Here are some points, one per row:
(4 -25 6 4 -18 15 -53 6 -34 -24 -6 -75 19 -4 34 -56 -25 12 46 -27 -29 -12 23 22 -14 -38 -10 16 -37 -15 24 11 31 5 38 -24 -53 -30 15 68 -74 41 34 1 27 -15 6 26 7 46 37 -40)
(-7 68 37 -41 -35 -13 -31 31 -83 -9 -15 -4 -4 -11 -11 5 27 81 -21 9 24 -38 32 -21 -21 -18 50 -7 20 9 -1 25 45 7 -17 27 39 -44 -19 -8 -35 14 -7 24 -21 1 -35 41 32 -25 -1 15)
(32 0 5 35 22 39 -7 -49 -56 -26 -5 35 -16 17 32 27 13 0 11 -26 42 23 14 18 -17 31 35 -6 70 17 -27 -35 36 -21 39 12 6 66 -26 53 -94 -8 11 -41 -12 -62 13 -5 32 3 9 39)
(32 13 -19 -10 47 42 55 5 -22 27 -20 27 5 -31 -32 -17 -50 37 -53 56 -2 -4 -68 -32 1 -6 45 -14 28 30 1 -41 -11 2 50 -25 44 -40 42 44 -49 53 20 36 26 -17 47 -14 -25 21 18 -28)
(-18 2 35 -7 -10 -4 -42 -5 43 1 -12 9 -65 -5 44 -20 18 26 38 74 -9 -60 -15 80 -8 -37 -35 -13 42 -38 -13 -37 -31 5 26 53 53 14 17 -4 -21 31 36 -30 17 -25 63 43 -21 -48 -8 -18)
(18 -41 -11 44 0 -21 -15 79 -5 41 -40 23 11 -37 38 -8 45 34 -20 8 36 10 -59 1 -40 12 -34 22 15 -16 24 -56 2 -20 53 3 -10 -28 -27 -28 -14 -46 11 -35 8 1 -24 10 37 45 -20 26)
(-9 -12 -51 -13 10 18 30 3 -17 76 14 33 -2 41 32 -33 33 -4 27 -52 -21 56 42 23 25 -54 4 8 19 36 -2 -13 5 68 58 4 18 20 12 -12 18 9 -24 2 -22 1 -6 37 -29 -31 -35 -31)
(-5 -44 76 66 22 -1 -25 -16 -2 24 27 32 -28 9 -5 33 44 -28 -46 22 54 10 37 -6 31 -38 47 26 11 -14 33 7 12 -19 27 8 4 -22 5 1 -1 70 6 0 69 8 -21 16 17 -30 34 -52)
(59 1 17 25 6 7 62 -3 60 -11 -4 -37 -21 -44 -1 5 -47 69 2 13 42 -10 6 25 15 7 -2 16 33 5 -7 66 43 43 37 26 -22 52 -26 -43 -40 -34 -25 -16 46 14 12 13 -9 -7 10 -44)
(34 -3 22 -11 -16 37 -59 10 31 41 44 -38 -6 1 -10 18 -31 5 10 23 -21 -41 -1 20 -5 -11 30 31 11 82 8 -53 6 -28 50 48 -2 -1 -83 -16 28 8 -11 0 -51 -70 -6 2 15 19 29 -34)
(-25 -16 -9 21 -2 39 -6 -68 -22 -13 -27 6 6 7 47 -38 -8 34 2 80 -9 38 16 -41 -5 0 5 88 -21 -21 -78 -7 10 16 22 62 39 -10 -53 -30 0 21 6 26 22 14 23 9 25 66 -31 9)
(66 -48 58 -8 15 30 20 -12 -17 -11 2 5 53 28 29 -5 40 63 1 46 -50 17 20 -63 45 -59 -43 -34 30 -23 39 -26 -12 35 7 -23 56 48 -86 -3 -34 20 46 -9 -8 -17 -34 16 43 -17 50 -5)
(51 16 34 -5 22 10 7 -22 -10 49 59 -7 14 -19 9 34 87 28 0 25 -56 -4 19 -21 -6 7 9 -36 28 -9 -49 8 -8 -16 23 36 -31 -38 -29 83 16 -23 10 -19 60 31 26 36 -19 35 -17 7)
(14 -12 -2 -8 69 -13 -32 -40 9 -37 17 16 87 14 -42 6 10 20 30 -7 46 -35 -59 25 12 13 -18 -8 49 -41 7 -28 -4 95 6 75 -43 -22 -1 8 22 46 -9 21 11 -3 -37 -24 -8 -6 16 26)
(11 12 32 25 -36 47 57 -11 -38 -19 -2 -38 8 14 -9 78 22 35 6 26 -6 34 -14 44 33 25 -64 69 -5 4 17 1 -1 -17 -2 43 42 -54 45 31 -25 -30 50 -40 -46 2 -29 -36 -32 -10 9 -23)
(-33 -51 -15 -11 -49 86 0 -18 3 -29 27 -18 42 -39 39 1 38 55 -63 -24 13 -28 31 20 15 25 68 -29 9 -14 -22 -38 -68 -4 2 -16 11 2 -21 -20 -29 16 -27 -38 0 36 15 -38 -11 -3 22 -8)
(33 15 -8 22 -28 9 6 -19 -8 18 5 -19 -24 -22 -22 -20 -22 -34 -4 23 -17 32 0 62 24 36 14 -66 -33 -16 33 23 38 1 -5 -1 25 -36 -37 -12 29 55 3 -15 2 -5 9 -13 18 1 -10 108)
(-7 49 18 6 15 2 6 -32 3 1 -38 12 -40 -56 16 -15 16 -54 -43 -37 32 -37 -9 -42 -27 -6 -21 27 -8 4 23 53 -79 29 46 28 16 36 -45 49 -10 -1 32 2 -55 48 -2 12 4 2 37 18)
(25 4 -15 73 -22 -7 -40 -49 31 36 14 30 14 25 11 -38 8 46 -69 -5 -27 15 4 35 -35 -11 3 3 94 -20 -14 27 18 -22 -36 -47 0 -33 -30 -14 -25 -8 33 53 -51 -20 -2 -5 -40 -2 28 -2)
(5 53 40 46 54 51 14 59 26 -48 50 -14 6 -29 21 -18 31 -13 -5 -4 -7 34 -11 37 -24 -42 41 9 22 -30 -28 1 -23 25 -9 0 58 -32 -50 18 -35 11 -30 -9 8 -64 -58 53 -42 45 20 11)
(-48 21 -19 -6 13 5 -25 77 36 48 10 -14 33 65 7 2 13 -21 -13 15 -25 -5 56 0 11 49 17 -4 44 5 9 44 -26 2 -28 36 39 46 0 1 -58 -2 58 -10 48 -17 -9 -51 36 26 14 9)
(40 23 29 -47 -35 70 -35 -36 -27 22 -46 57 21 6 6 5 -18 -13 5 32 12 4 -2 56 6 22 1 16 11 17 18 -13 -32 -34 -49 5 -2 41 -25 19 -14 -14 -17 3 72 -5 -81 43 -49 45 -7 -17)
(-47 -1 29 40 2 31 -23 33 -17 12 -5 18 -53 -12 20 16 -1 66 3 33 -51 36 -43 13 -19 -29 17 -8 -27 -12 -10 -44 21 28 -19 2 -30 74 7 49 33 -35 -30 45 2 26 -8 -44 4 -16 94 13)
(-25 5 -46 0 -16 8 -12 15 -11 30 41 3 -2 -20 -51 46 15 65 -37 91 18 39 9 47 -27 -28 -46 11 -3 -37 -9 22 -36 7 48 -27 -25 49 -72 60 -51 57 13 -17 -10 -23 -38 18 18 2 -17 -26)
(24 -21 27 0 56 31 10 16 -52 -8 16 42 37 -48 7 -6 -13 -14 -11 55 -48 -23 48 0 -49 -11 -14 50 43 -23 0 14 -5 16 -49 -15 -37 -7 6 -14 20 25 -26 -83 -23 -50 27 -22 31 -24 -3 -25)
(9 9 -40 83 4 35 -6 17 -13 5 31 -33 48 32 55 50 -39 -29 -52 84 22 -78 13 -6 -3 -76 -9 -15 -5 2 5 -14 18 22 20 5 21 5 -2 40 4 -45 2 -4 -13 15 -22 14 -18 16 -20 32)
(40 1 5 36 28 -13 -14 37 -17 -25 -52 49 37 7 87 63 -7 54 12 4 -17 -10 41 48 -47 27 30 -22 -57 29 -39 30 -45 25 44 -16 22 -7 -39 -5 33 39 41 36 11 -43 10 0 -30 -21 0 -27)
(-20 54 -20 34 -38 -15 31 -19 -51 -41 4 18 -5 22 37 1 -3 25 -3 -8 -29 -13 -31 -7 11 -50 25 -29 71 -42 63 23 -35 -47 34 32 -20 11 -50 -1 32 30 -3 -18 20 -30 -26 -60 -11 41 -35 -53)
(-19 -4 14 42 -19 43 22 -13 36 5 -2 36 44 23 11 0 1 53 42 36 2 5 -23 32 11 -19 49 52 19 30 32 39 -65 8 11 -9 -11 -28 -18 80 -7 -26 -30 2 -6 -26 35 31 80 -28 -31 41)
(-2 -12 38 -46 -31 -62 48 -2 0 -1 59 21 -23 -53 44 -7 10 -3 -5 23 27 -23 19 13 58 0 15 25 -8 -21 -13 -32 -3 21 1 -34 -18 11 2 33 -16 -44 57 64 -27 -60 -7 -5 -23 15 -42 12)
(19 -13 20 66 -48 35 -17 -22 -23 65 29 52 -43 -7 16 -20 -37 10 47 16 -12 -56 2 -11 25 -2 0 -37 -11 -26 -77 20 -44 68 35 16 -3 -53 -12 14 -65 -16 -5 -44 8 -29 -83 -49 21 0 2 -29)
(10 -16 58 -17 67 54 24 -14 -14 23 7 3 -7 37 8 -77 41 43 6 31 27 -47 11 79 -47 -27 14 -2 -4 -15 4 48 41 -26 56 -33 29 20 -44 26 3 -33 13 -26 1 20 -21 -93 -5 29 -22 -1)
(23 -42 -30 -27 -2 -57 -8 -28 20 31 -23 -17 21 -21 7 38 -36 5 -15 -18 -17 5 -28 5 -50 -49 36 16 -30 -66 -9 10 -1 -17 -27 20 77 -16 -46 58 -24 -27 -33 -26 37 -25 0 -23 14 -34 2 -43)
(15 -24 -16 -5 -12 -27 36 -11 -6 -34 33 59 12 22 -11 24 26 -16 2 41 -16 -1 3 68 -20 -19 7 -48 -16 6 1 13 -4 -8 20 27 47 0 23 -9 -43 -19 -47 15 -47 24 13 29 78 91 41 -57)
(40 -23 -13 36 -11 9 13 19 -2 -39 82 20 -8 0 17 -85 -13 57 -11 36 6 11 28 -34 -44 48 12 -18 -35 24 50 -4 -6 -24 3 63 30 32 9 69 7 16 20 -22 -2 -25 -41 6 -22 -26 -28 -36)
(10 26 -26 -26 15 6 13 34 42 -5 -51 30 -16 40 66 -13 34 24 -36 24 35 -19 18 8 77 3 -13 -16 4 -4 -40 12 48 -24 -23 -10 -6 -34 -46 79 16 45 -25 -61 -27 -25 -28 -2 6 11 45 -13)
(-55 0 3 -14 0 14 -18 -30 42 -48 16 19 -11 23 1 21 16 -28 46 46 -6 11 -29 -72 -47 20 -3 -48 10 31 -10 24 14 -34 27 -68 0 -35 -36 -20 -32 -11 -1 -17 -6 26 -27 6 -34 -32 -14 -11)
(50 49 71 10 -5 -5 -59 37 6 -9 54 11 9 32 35 -5 -25 21 -24 -17 38 35 -1 -9 16 -21 -77 7 -9 -2 -18 -12 -37 -3 7 -10 20 -3 -21 16 -48 36 -91 9 9 21 83 -56 -20 20 -49 -5)
(-2 31 -18 35 -22 72 41 -12 13 13 19 -11 -7 -49 72 16 49 -18 17 12 -8 -47 -1 17 -44 30 -52 9 27 -2 23 -42 48 35 -18 0 29 -16 -58 39 -8 34 -13 76 45 -10 -11 -28 70 -23 -14 -71)
(-15 42 -36 40 69 20 -17 -23 -16 33 59 13 5 -19 -3 -2 -2 63 53 -28 31 -50 -9 -13 53 -5 -11 0 -22 -16 -15 -2 -10 -73 -33 -30 31 33 -1 -12 7 2 19 -26 14 -21 -7 42 31 21 17 -8)
(58 31 -24 -15 -5 96 -28 19 28 32 27 59 9 -10 29 37 20 30 50 32 12 1 16 -20 5 6 29 21 -32 -112 51 27 16 -13 49 37 -9 -18 -26 4 -48 -9 3 26 -58 6 27 -9 -28 -5 27 -12)
These points spread out most along one direction. For each point below, how far along it does it lie, from 0 to 99? The average is 50, and the first point in the table lies past the average. One standard deviation of the points above along it is 16.
(24 -21 27 0 56 31 10 16 -52 -8 16 42 37 -48 7 -6 -13 -14 -11 55 -48 -23 48 0 -49 -11 -14 50 43 -23 0 14 -5 16 -49 -15 -37 -7 6 -14 20 25 -26 -83 -23 -50 27 -22 31 -24 -3 -25) 46
(-5 -44 76 66 22 -1 -25 -16 -2 24 27 32 -28 9 -5 33 44 -28 -46 22 54 10 37 -6 31 -38 47 26 11 -14 33 7 12 -19 27 8 4 -22 5 1 -1 70 6 0 69 8 -21 16 17 -30 34 -52) 41
(58 31 -24 -15 -5 96 -28 19 28 32 27 59 9 -10 29 37 20 30 50 32 12 1 16 -20 5 6 29 21 -32 -112 51 27 16 -13 49 37 -9 -18 -26 4 -48 -9 3 26 -58 6 27 -9 -28 -5 27 -12) 67
(-25 -16 -9 21 -2 39 -6 -68 -22 -13 -27 6 6 7 47 -38 -8 34 2 80 -9 38 16 -41 -5 0 5 88 -21 -21 -78 -7 10 16 22 62 39 -10 -53 -30 0 21 6 26 22 14 23 9 25 66 -31 9) 72
(15 -24 -16 -5 -12 -27 36 -11 -6 -34 33 59 12 22 -11 24 26 -16 2 41 -16 -1 3 68 -20 -19 7 -48 -16 6 1 13 -4 -8 20 27 47 0 23 -9 -43 -19 -47 15 -47 24 13 29 78 91 41 -57) 56
(-2 -12 38 -46 -31 -62 48 -2 0 -1 59 21 -23 -53 44 -7 10 -3 -5 23 27 -23 19 13 58 0 15 25 -8 -21 -13 -32 -3 21 1 -34 -18 11 2 33 -16 -44 57 64 -27 -60 -7 -5 -23 15 -42 12) 64
(-55 0 3 -14 0 14 -18 -30 42 -48 16 19 -11 23 1 21 16 -28 46 46 -6 11 -29 -72 -47 20 -3 -48 10 31 -10 24 14 -34 27 -68 0 -35 -36 -20 -32 -11 -1 -17 -6 26 -27 6 -34 -32 -14 -11) 33
(33 15 -8 22 -28 9 6 -19 -8 18 5 -19 -24 -22 -22 -20 -22 -34 -4 23 -17 32 0 62 24 36 14 -66 -33 -16 33 23 38 1 -5 -1 25 -36 -37 -12 29 55 3 -15 2 -5 9 -13 18 1 -10 108) 36
(-20 54 -20 34 -38 -15 31 -19 -51 -41 4 18 -5 22 37 1 -3 25 -3 -8 -29 -13 -31 -7 11 -50 25 -29 71 -42 63 23 -35 -47 34 32 -20 11 -50 -1 32 30 -3 -18 20 -30 -26 -60 -11 41 -35 -53) 30
(25 4 -15 73 -22 -7 -40 -49 31 36 14 30 14 25 11 -38 8 46 -69 -5 -27 15 4 35 -35 -11 3 3 94 -20 -14 27 18 -22 -36 -47 0 -33 -30 -14 -25 -8 33 53 -51 -20 -2 -5 -40 -2 28 -2) 27
(18 -41 -11 44 0 -21 -15 79 -5 41 -40 23 11 -37 38 -8 45 34 -20 8 36 10 -59 1 -40 12 -34 22 15 -16 24 -56 2 -20 53 3 -10 -28 -27 -28 -14 -46 11 -35 8 1 -24 10 37 45 -20 26) 59
(4 -25 6 4 -18 15 -53 6 -34 -24 -6 -75 19 -4 34 -56 -25 12 46 -27 -29 -12 23 22 -14 -38 -10 16 -37 -15 24 11 31 5 38 -24 -53 -30 15 68 -74 41 34 1 27 -15 6 26 7 46 37 -40) 60
(-33 -51 -15 -11 -49 86 0 -18 3 -29 27 -18 42 -39 39 1 38 55 -63 -24 13 -28 31 20 15 25 68 -29 9 -14 -22 -38 -68 -4 2 -16 11 2 -21 -20 -29 16 -27 -38 0 36 15 -38 -11 -3 22 -8) 36
(-9 -12 -51 -13 10 18 30 3 -17 76 14 33 -2 41 32 -33 33 -4 27 -52 -21 56 42 23 25 -54 4 8 19 36 -2 -13 5 68 58 4 18 20 12 -12 18 9 -24 2 -22 1 -6 37 -29 -31 -35 -31) 55
(59 1 17 25 6 7 62 -3 60 -11 -4 -37 -21 -44 -1 5 -47 69 2 13 42 -10 6 25 15 7 -2 16 33 5 -7 66 43 43 37 26 -22 52 -26 -43 -40 -34 -25 -16 46 14 12 13 -9 -7 10 -44) 72
(9 9 -40 83 4 35 -6 17 -13 5 31 -33 48 32 55 50 -39 -29 -52 84 22 -78 13 -6 -3 -76 -9 -15 -5 2 5 -14 18 22 20 5 21 5 -2 40 4 -45 2 -4 -13 15 -22 14 -18 16 -20 32) 58
